A state moves one step at a time under one of 7 hidden systems, and each row is a state written as 18 numbers. Each run below is a few steps of one system.
run 1, K_244, 9 rows:
[[ 15   9 -11 -19   3  14 -10  -1  -1 -16 -15   5   2  -1  -5   2 -17 -10]
 [-10   6   8   8   4  -2  14 -22  -2 -10  12  10   8  -1   4  -2   2 -25]
 [-10   2  -1  17   0  -4   0  -2  -2  30  -8   3  -6   8   5  20  -8   5]
 [ 22 -11  -9  -9 -15  10 -14  12  -3  -4   1   3 -15  15   8  -1   0 -11]
 [ -3  -4  -1  -5  -5   0  23  -1  -2  -2  14  -4   0 -24   9  -7  19 -12]
 [ -8   0  -2  17   8  -1   5   9   2   5 -15   8 -10 -20  -9  12 -14  21]
 [ 20  -2  -5  -1 -13   7 -10 -15  -7 -20  -6  -2   4  13  -4  -8 -17   6]
 [ -6  -2  17  -8  -6  -9  14 -15  10  11  11  -8  18  -7   5 -15  -3 -21]
 [  3   8   7  10  22   5   4   9   8  27 -16   1 -13   3 -13  12   2  -1]]
run 2, K_682:
[[-12   6   0  12  -5  -4  -4  -6 -12   4   6  -7  -2  14  -5  -8  19  16]
 [-12  -5   4  -3 -11  -8 -16  20   0  -5   3  -2  -5   1  -2 -11   5  18]
 [ -1   4   8  -1   0   1  -2  -2  -4 -15   8  -8   0   0 -12 -23  19   4]
 [-17   6  -3  -2  11  -3  -3   3  -2  -2  -2  -2   8  -5  -8  -4  11  23]
 [ -5   3   6   0   6  -4 -19   6   2 -15   0   5   0  19 -10 -11   3   8]
 [-10  12   4 -11  -5  -3  -8  -5 -10   5   4 -10   5  10  -2 -10  16  -2]
 [-18   0   4   2   4  -4  -4  16   2   6   5   9  -9  -2  -3  -8  17   4]
 [  5  -3 -10   4  -1   5  -7   4  -9 -12   5  -1  -7  11  -4  -6  20  12]
 [-15  -1   0  -2  -8 -12  -6   0  -7 -12  10  -5   9  -2   5  -4   4  11]]
run 3, K_682:
[[ 17  -7   5 -32  -8  -5   4  12   0  12  16 -36   3  -1  16  -6  30 -12]
 [-15   3   5  21  27 -11  20  20   2 -17   8   6 -13 -31   0  19  19  -1]
 [  8  14 -24  18  -5  15 -15 -12 -25 -25 -19  13 -13   7 -14  10 -14  23]
 [-19  -4  -1 -25 -32  -3 -13 -16   0  -2   8   7  26   4  11 -27 -23  -3]
 [ -4 -12  26  13  12  -3  19  -6  23  39  12  -4   2   4 -12 -23  16  -4]
 [ 27  -6 -10  -8  23   1 -12  32   5   5 -12 -21 -13   7  -1  23  15  23]
 [ -3  14   1 -13   3 -12 -10   2 -10 -56  10   1   5  -9  10  11  -1 -24]
 [-34  25   0  21  -9   5  14 -32 -20  18  -8  18  -1  -8 -11  -3  -5  -6]
 [  4 -23 -15  -8 -17  15 -18  16  13  27  -8  19 -10  19  -2 -19 -10  18]]
run 4, K_811:
[[  3  15   9  18  13  -6  13  -5  -8  14 -12 -30  -3 -12 -15  16   2  19]
 [  3  13  -3 -14   9   8 -23  10   4 -23 -23  14  -2  -4 -14   1 -24  -3]
 [-14  11  -4  -4  -1  10   6 -30  -5   1  10  15  16  19   0 -18  12 -24]
 [-12  -9  -5   9  10  -6   0  16   9  38   3   2  -4  14  10  16  14  12]
 [ 30 -11  -2  -5 -11   1 -19  24  -2 -21   4  -2 -21  10   9   7   2 -10]
 [-15   8   6  -8 -22 -11  13 -12 -15 -15  14 -11   9 -25  13  -3   6 -14]
 [-20  -4   4  30   7  -4  10   7   4   8  -6  14  -9 -19 -16  -3  -4  29]
 [ 26  -8 -21  -9  -4  20 -12  -9   1 -15 -13   1   6  13  -9 -10 -14  20]
 [ -2   1  16 -21   9 -10   9 -15  16   6  13 -16  33   5   8 -12   1 -19]]
run 5, K_466:
[[  9  12   4  14  13   0  -5  -2  -4  16 -15 -11  -8  16  -6  23  -4  -1]
 [  0   5  -5 -26 -10   1 -19  17  -4  -7  -2   5  -8   2  14   6  -2 -20]
 [ -8  -3  -3   5  -2   9  17  -8  -4   2  16  16  -8  -7   3 -12  25 -19]
 [ -7  -9 -22  17   2   5   9  -1  -4   8  -7  10  -1  -5   3  13  -4  29]
 [ 14 -16   9   4 -12 -15 -14   3   6 -25   8  -4   5  11  11   1 -22   6]
 [ -2  11  24  -2 -17 -11  10 -14  -6  12   3 -24   4 -13  -3 -13  -2 -14]
 [  5   6  -4  -8  10  18   3  13   4  12 -22   5 -11 -21 -22 -10   0   8]
 [ 19  -5 -18 -11  23  15  -1 -11   9 -23  -1   8  14  18   0   3  -1  -4]
 [-23   8   9   7   8 -17   1 -12   3  13   6   5  14  14  14  18  -8 -19]]
run 6, K_143:
[[  2   6  13 -24  -7  -2   2  20   6   8   0  -8 -10 -23   7  -2   3 -32]
 [  0   8 -12  12  23  19  23  -7  -3   0  -7  22 -13 -19  -9  11   8 -17]
 [-11  -5 -22   3  -1   2 -10  -7   0 -12  -6  29   7   9  14  17 -27   5]
 [  3 -11  25  16 -20 -15 -12  -9   5   3  17  -1  -2  27   8 -10 -10 -13]
 [  9   3   5   0 -25   2   9   1 -12  36  -3 -23 -18 -11   2   1  11  -5]
 [ 14 -14 -12 -11   6  13  15  20  10  -9  -6   9 -13 -37   0  -1  -2  -3]
 [  4   2  -7  11  19   2  16 -26   3 -27   0  11  18  -4   2  16 -21  -7]
 [-13  15  16   8  -8 -12 -24  -8  -4  12 -14   2   4  23  -4   8 -33  -5]
 [ 15  -3   6 -12 -20  15 -11   5   0  23   2  -2 -16  20  -5 -25  13 -19]]
run 7, K_811:
[[-17  26   7 -23   2  -9   0   2  -7 -22  -9  -6  13 -38   0   9 -13 -16]
 [-26  10   3  34  11   7   7 -17  -3  -3  -2  37  -9   3 -20 -10  -2   0]
 [  5 -12 -35 -14  -8  16 -15  -5   0  20 -10   7   9  28  10   4  -5  25]
 [ 17 -24  20 -18   1 -12   0  13  26  -1  21 -10   8  13  18  -9   6 -25]
 [  4  18  18  19  -6 -13  14  -1 -22  11   2 -31 -20 -13  -2  19  17  -7]
 [-11  11 -14  -6   0   4 -11  22  -6 -21 -21  19 -12 -31  -8  10 -19  11]
 [ -6  -8 -13   6  -6  14   8 -33  -1 -22  11  28  15  10  -2 -26  -3  -4]
 [ -7 -14   1   4   5 -10   6  -8  14  41   3 -14  20  18  10   5  -1  24]
 [ 33  -6  19  -6   2  -3 -16  28  13   2  -9 -14 -20  11  -6   1  -7 -12]]
run 8, K_846:
[[ 13   1   8  18  18   0  10   9   6  23 -11  -5 -15  -2  -6  19  -2   2]
 [ 21   2 -18 -19  -1  12 -15   9  -4 -18  -8   5  -5   9   7  10  -5 -13]
 [-17   4  -1   4 -10  -2  17 -19  -8  -5  10  15   6 -16   9  -1  -4 -20]
 [ -2   3  -1  27  -2   5   4  -2  -7  25 -14   1 -18  -2 -13   6  -5  19]
 [ 19 -18 -10 -20 -12   7 -17  13  10  -2  -2   2   2  10  11  -5 -13   4]
 [  4  -6   7   2   0  -7  28 -19   2  -6  16  -8  12 -15  14   3   1 -20]
 [  3  19   4  16  14   1   4   1  -8   9 -22 -10 -13 -13 -18  19  -9   9]
 [  9  -2 -11 -23  -7  16 -20   7   4 -11 -10  20  -1  10  -6 -14 -13  -9]
 [-12  -5  -4   3  -4   1  25 -26   2  14  17   7  17   0  15  -5   8 -15]]
run 9, K_52, 9 rows:
[[ 23 -13   9   2 -22  -8  12 -11  -7   4  19 -25   0   4  22   4   4 -17]
 [ -5   5  -3   3   7   1  24  10   1  23 -15  -7  -7 -40  -2  19  -7   6]
 [ 22  -6 -16  13   4  21  -5  -2   0 -27 -15  23 -15  -2 -14  -3 -19   7]
 [ -9   5  -5  -5  -6  -4   2 -35  -6 -11   6   4  29  13  15   4 -18 -11]
 [ -8  -3  26   8   7  -6   7   1  21  45  -3   2   0   7  -7  -5  -9 -11]
 [ 33  -4 -18 -11 -10  18  -8  11  -7  15 -13 -11 -21  13   4  10   9  -2]
 [  1  -2 -12 -14   6  -2  15   5   1 -26  11   9   5 -25  23  19  -1 -24]
 [-17   4   7  43   9  -3  14 -11  -5   3  -2  19 -13  -3 -10   8  -5   5]
 [ -2  -6 -13  -6 -31   5 -25  -1  -7  12 -11   6  -2  19   4  -6 -24  16]]
run 10, K_143 (9 x 18):
[[ 27  -1  -8  -6 -11   4  -9 -11  -9  -3  -3 -20   2  19   8   9  -6   2]
 [ -8   7  21 -17  -7 -12  -4  13   4   0   5  -9  -1 -16   4  -7   2 -22]
 [  0  12  -7  13  16  17  18  -6  -5   9  -9  14 -14 -12 -16   2  13  -6]
 [ -6 -10 -26  -9   0   5  -9   0   2 -10  -4  21  10   7  13  10 -16  10]
 [ -2 -10  25  12  -5 -18  -3  -7   9  -7  20  -3   6  20   8  -4  -4 -12]
 [  2  11   4   7 -16   0   2   2 -18  27  -9 -21 -15  -3  -4   6   8   3]
 [ 11 -12 -12 -17  -3  14   0  20   7 -11  -4  10 -10 -22  -3 -13   4   1]
 [ -1  -1  -3   8  18  -1  22 -25   7 -15   7   6  21  -6   3   6  -5  -5]
 [ -9   9  11  14   3 -12 -17   1  -1  11 -15  -2   0  16  -4  18 -27  10]]
run 11, K_846:
[[ -1 -11   1   1  -8  -5  -6  -7   0  -7  22   7   4  23  17  -3  11 -14]
 [-12   6   8   9 -11 -15   5   5 -13  13   6 -16  -7 -12   8  15   8   2]
 [ 11  -6  -1  -1  -6   6  -8  24  -1 -11  -6   0 -20 -12 -12 -11   2  13]
 [ -1  -8 -14 -11   0   7   6 -15  -1 -23   7   2  20  -4   2 -16   4  13]
 [-12   2  18  18  14 -17   7 -10   8   6  -1  -6  13   1  -6   5 -13  10]
 [ 16  10  13 -10   2  -1 -21   8   0   7 -11 -15  -6  22 -11  -3  -1  -5]
 [ -7   4  -7 -29  -1   6   3   3   1   3   7   3   7  -9  10 -10  16 -22]
 [-14   0  -6  24  21   3  19   1   0   5   4  14  -9  -9  -3  11  18   5]
 [  0  -1 -11   8  -4  -4 -25  10  -8 -14  -7   5  -6  23   3  12  -9  20]]
run 12, K_466:
[[-38  27  10   0  12 -13   4 -16  -1   7 -10   6  19 -14  -5  12 -21 -10]
 [ 10   6   7  12  -6  13 -27   9  -3  11 -14  15 -29  28 -20 -12  -6  -7]
 [ 11 -12 -25 -36 -17  12   0  -4  -3  13  11 -11  14  10  25  -5  20  -9]
 [-19 -19   8  19  24 -14  26  16  22   8  18  14   1 -20  11   9  12  -2]
 [ 13  12  -8  33   0  -4  -5  -3 -24 -21 -12 -10 -19   4  -5  31  -8  21]
 [-11   4   5 -27 -37  -9 -25  -3  -9 -25   3   0  10  -7   8 -20 -23 -10]
 [ -1  -7  19   9  -2  12  26 -19  12  28   9   2   1  -7 -21 -41  17  -8]
 [ 18  -8 -26  -5  30  14   3   9  11  21 -27 -10   8   0  -5  23  -6  36]
 [ 10  -2  14  -9  19 -22 -18   9  14 -39  10  -1  12  17  18  20 -15 -28]]
run 13, K_52, 9 rows:
[[-18   3  15   4   4 -30 -26  19   4   2  -2 -13   6  15   6  19 -12  19]
 [  7  14  29  -4 -28  -6 -16  12 -14  -6  -1 -19 -23  -4 -11 -19   5 -19]
 [-12  10 -22 -22  -3  21  17  -6 -13   3  -1   0   6 -30  -8 -20  30   5]
 [ -5 -22 -12   8  37   2   4   9  23 -23   7  20  13   4  -6  -8   9  27]
 [  1   5  16  16   1 -28 -25  -7  -7 -18   4 -23  12  38   5  19 -12  15]
 [-16  27  34 -21 -24 -14 -17  10  -8  20  -7 -20  -7 -11  -6 -14  -7 -23]
 [ 10   2 -14 -16  -1  34  16   5  -8   8  -1   8 -18 -19 -20 -33  41  -6]
 [ -5 -18 -39  -4  35   6   7   3   8 -28  11  16  22   5  15  14  19  30]
 [-13  -2  34  34  12 -41 -20   5   9 -25  13  -6   7  26   5  20 -21   9]]
run 14, K_244, 9 rows:
[[  6  -8 -13  -9 -10  15   6   4  -5   3   9   2 -12  -1   1 -18  30  -4]
 [ -7 -14 -12   0  14   0  18   9  10  -4   4   6   8 -25   6   6   4  18]
 [  9  -5   7  19   0 -11  -7   1  -2 -23  -5  -8  -1   1  -8   7 -19  25]
 [  1  11  16 -13 -23  -4 -11 -17  -7   0  -2 -19  12   3  -5 -19 -12  -3]
 [-10   6  13  -9  15   8   5   1  14  26  -5  11   3   0 -15 -20   7 -16]
 [ 10   3 -21  -2  33  13   3   0   4   2  -7   7   2  15  -1  21  11   4]
 [ -1  -2  -3   1  -3 -18  -9   2  -6 -27  13   1   5   7  25  26  -7 -10]
 [-19   6  20  18 -29 -14  -6   5 -17   8  10  -5 -20  -3   0  -7   9  -4]
 [ -4  -5 -18 -12 -15  22  -3   8  -2  26 -11  11 -11  -6 -12 -23   9  17]]

Name the system that made each run.
run 15, 2 rows:
[[ 17 -20 -23  15 -12   3   2  -1  -2   2  -7  -1  -2   3  12  20 -21  32]
 [ 20 -12  26  -6 -18 -19  -9   0   8 -25   8 -21   7  -1   8  -9 -23 -10]]
	K_143
run 16:
[[  6 -13   1   0 -17 -15  -7  -1  -1  -3  20  -9   5  22  27  11   0  -5]
 [ -1   4  24  14 -16 -14   4  14 -10   7   7 -16 -22 -14   0   3   9  -9]]
	K_143
run 17 (2 x 18):
[[  1  18 -10 -28 -17  -2 -26   9 -20  -2 -10 -22   0   6   7  11   3   2]
 [-14   2  19  -8   8   2   3  15  11  -9  16  14  -6 -12 -11 -30  22 -22]]
	K_143
run 18, 2 rows:
[[ 15  -8 -18 -17  12  19  10  25  10   9  -8   9 -14 -25   2   5  11  -5]
 [ 11  -8 -18  20  17   3   8  -7  -7 -39   7  15  -2   1   7  22   1   3]]
	K_52
run 19, 2 rows:
[[  6   4 -11  18   7  12  -2   2 -10 -21  -4   8 -15   3 -17  -6  13  17]
 [-19   1  -7 -13  -6 -10 -16  -7  -3 -18   5   4  21   8  10  -2 -11   9]]
	K_52
run 20, 2 rows:
[[ -4 -10  -1  -4 -16   4  10   4   2  19  14  13 -10  -4  15  -7  13 -22]
 [  8 -14 -14  12   9   8  17  13   5  11  -2   4 -16 -17   2  11  11  12]]
	K_244
run 21 (2 x 18):
[[ -1   5 -17  -8 -25   9 -15 -14 -20 -17  -8  -1   6   3  -3  -9 -12  17]
 [-12 -15  16  -2  -6  -4   8  -8  19   6  16  11  14  -2   1 -31  -4  -8]]
	K_244
run 22, 2 rows:
[[ 17  12 -16  -4  16  22   3  -8  -6   0 -17   7  -6   3 -12   9   0  -9]
 [ -4  -3 -10  -2   0  -3   7 -12   0 -16   9  15  11   1  20  17 -11 -22]]
	K_244
run 23, 2 rows:
[[ -6  -6   9 -10   7   2   1   0  18  12   1   4  12  -1  -7 -22  -1   2]
 [ 15   1   0   6  21   3   4   0   5  10  -7 -11   1  13  -7  11   8   4]]
	K_466
run 24, 2 rows:
[[ 18   3  11 -26  20   6  -7   6  18 -21  -2   2   7   1  -7 -14  -2 -28]
 [-14  24  -6   3  24   9  14 -22  -5  22  -4   7   6   9  -4  12  15 -21]]
	K_466
run 25:
[[-33  11 -18 -26  -6  13  -8   3  -3  18  -5  27   6  -3   0 -15   7  -8]
 [  0 -22  -7  12   8   7   3  -3  11   9  22  19  -4  32   6 -13  29  -2]]
	K_682
run 26, 2 rows:
[[-17   0   1  26   2  -6   7  23   1   2 -13  22 -25 -34  -6  19 -19   9]
 [ 12  -7 -15  12 -34  14 -10 -20 -18 -23  -3  15  -9   9  -3 -16 -22   9]]
	K_52
